(in the rows, 128 means zero)
One turn sends every row of this set to another row. A few are shown first. Where does it send the rows asked after them?
kobeg: [152  99 149 102 150 120 139 111 115 137 124 150 123  82 119 139 118 110
 124 130 123 150 153 126 110  96 142 109 115 172 138 135 135 120 101]
mar: [127 106 104 122  82 144 111 127 135 135 138 114 137 104 168 139 116 122
 105 113 133 116 146 130 131 127 104 159 140 123  86 123 173 108 115]
tul: [134 127 156 133 182  85 130 125 138 112  99 126 147 116 161 132 137 115
 100 136  87 139 128 127 161 117 133 118 135 135 118 129 133 132 124]
tiv: [141 127 111 134 113 117 138 149 131 114 138 125 127 167 128 108 131 100
  64 141 142 112 144 135 156 122 127 128  80 149 128 149 138 111 123]
Nuvu: [160 134 153 127 126 149 128 130 131 118 135 140 122 122 187 122 124  78
 175  95 152 138 163 146 132 114 133 156 118 161 100 150 125 136 123]
mosip: [120 109 104 122 104 168 128 123 135 133 160 124 127  99 154 131 134 122
  85 123 165 126 145 119 129 120 100 142 139 137  94 132 143 126 126]
Zisuv: [163 133 151 132 103 145 135 140 127 126 150 145 108 135 171 112 123  82
 175 103 136 131 168 128 119 110 124 157 127 157 100 153 123 126 114]
toki: [124 110 110  95  94 103 103 114 148 149 129 138 145 156 143 119 126 109
  98 136 117 151 162 132 161 127 153 137  75 134 124 130 139 109 122]
Fivum: [126 128 101 125 105 174 122 133 139 119 132 125 141 121 173 126 135 113
  84 118 161 135 144 135 133 122  95 133 144 120  84 120 152 126 114]
Defu: [160 104 145 132 116 127 127 144 117 120 123 108 118 157 140 112  91  93
 149 145  88 140 151 109 111 112 131 122 124 130 114 104 127  86 110]
Mep: [158  97 166  97 137 115 104 123 130 115 113 124 144 115 157 162 112  97
 145 120  99 150 155 115 121 117 129  95 126 133 139 122 142  89 124]
nif: [128 122 153 137 153  90 134 125 132 123 115 128 130 124 126 112 130 136
 103 146  76 136 134  93 149 107 144 132 141 147 117 141 119 106 111]
gobu: [174 132 153 121 113 139 132 130 128 115 132 142 116 128 167 123 140  98
 172 103 145 133 159 152 123 120 119 153 142 170 101 164 123 132 117]
voz: [159 127 156 114 112 152 143 121 121 120 135 156 122 122 167 120 122  87
 173  94 147 140 162 128 130 116 134 156 129 163 120 167 133 126 112]
Bafi: [153 120 123 112 100  86  89 116 154 134 150 122 137 129 131 138 152 110
  74 123 113 138 164 136 153 121 137 121  84 148 101 148 139 116 117]
Saz: [127 118 115 114 107 115 114 133 158 108 118 116 155 182 149 123 122 102
  91 131 137 122 143 150 169 134 137 124  89 131 129 127 133 102 132]
Kupev: [113 129 151 132 183 105 122 122 132 128 112 139 133 133 164 111 117 107
 105 127  84 147 138  98 160 111 147 118 123 115 128 129 131 110 127]
kana: [124 100 108 110 108 150 114 118 131 141 155 126 130  91 177 145 129 116
  96 110 150 126 147 127 135 133  97 145 133 122 102 131 169 122 137]
tek: [125 131 149 150 166  85 129 135 156 116 122 116 130 141 143 113 126 114
 105 136  78 118 133 123 147 106 131 117 145 127 104 117 111 118 116]
nelo: [149 128 123 129 130 110 120 126 136 121 148 127 136 124 143 132 137  82
  53 116 139 130 154 131 167 117 137 120  65 145 119 150 154 129 121]
Fesi: [115 124  93 124  97 171 106 138 126 136 121 124 136 117 179 123 118 123
 101 119 152 131 149 123 133 117 113 153 127 124  88 125 165 103 115]
kud: [166 133 164 121 112 146 123 133 135 107 140 141 124 133 180 131 128  80
 173  83 140 128 164 132 128 118 120 141 138 149 111 162 131 114 121]
lil: [147 122 133 145 179 152 126 136 113 113 112 107 111 140 159 103  89  79
 131 128 133 145 144 140 126 105 145 115  96 139 108 103 126 111 122]
ziv: [110 128 138 142 182  96 139 139 125 140 114 136 121 116 148 106 123 123
 105 153  96 131 136 109 149  97 149 135 113 147 122 127 117 126 126]
fisa: [173 124 137 133 175 121 128 128 125 108 121 121 107 116 128 124 130 103
 111 131 131 133 141 173 108 105 116  95 129 164 102 125 123 131 107]

mar moves to Fesi
kobeg moves to Mep
Where do these go?
Bafi moves to toki
voz moves to kud
ziv moves to tul

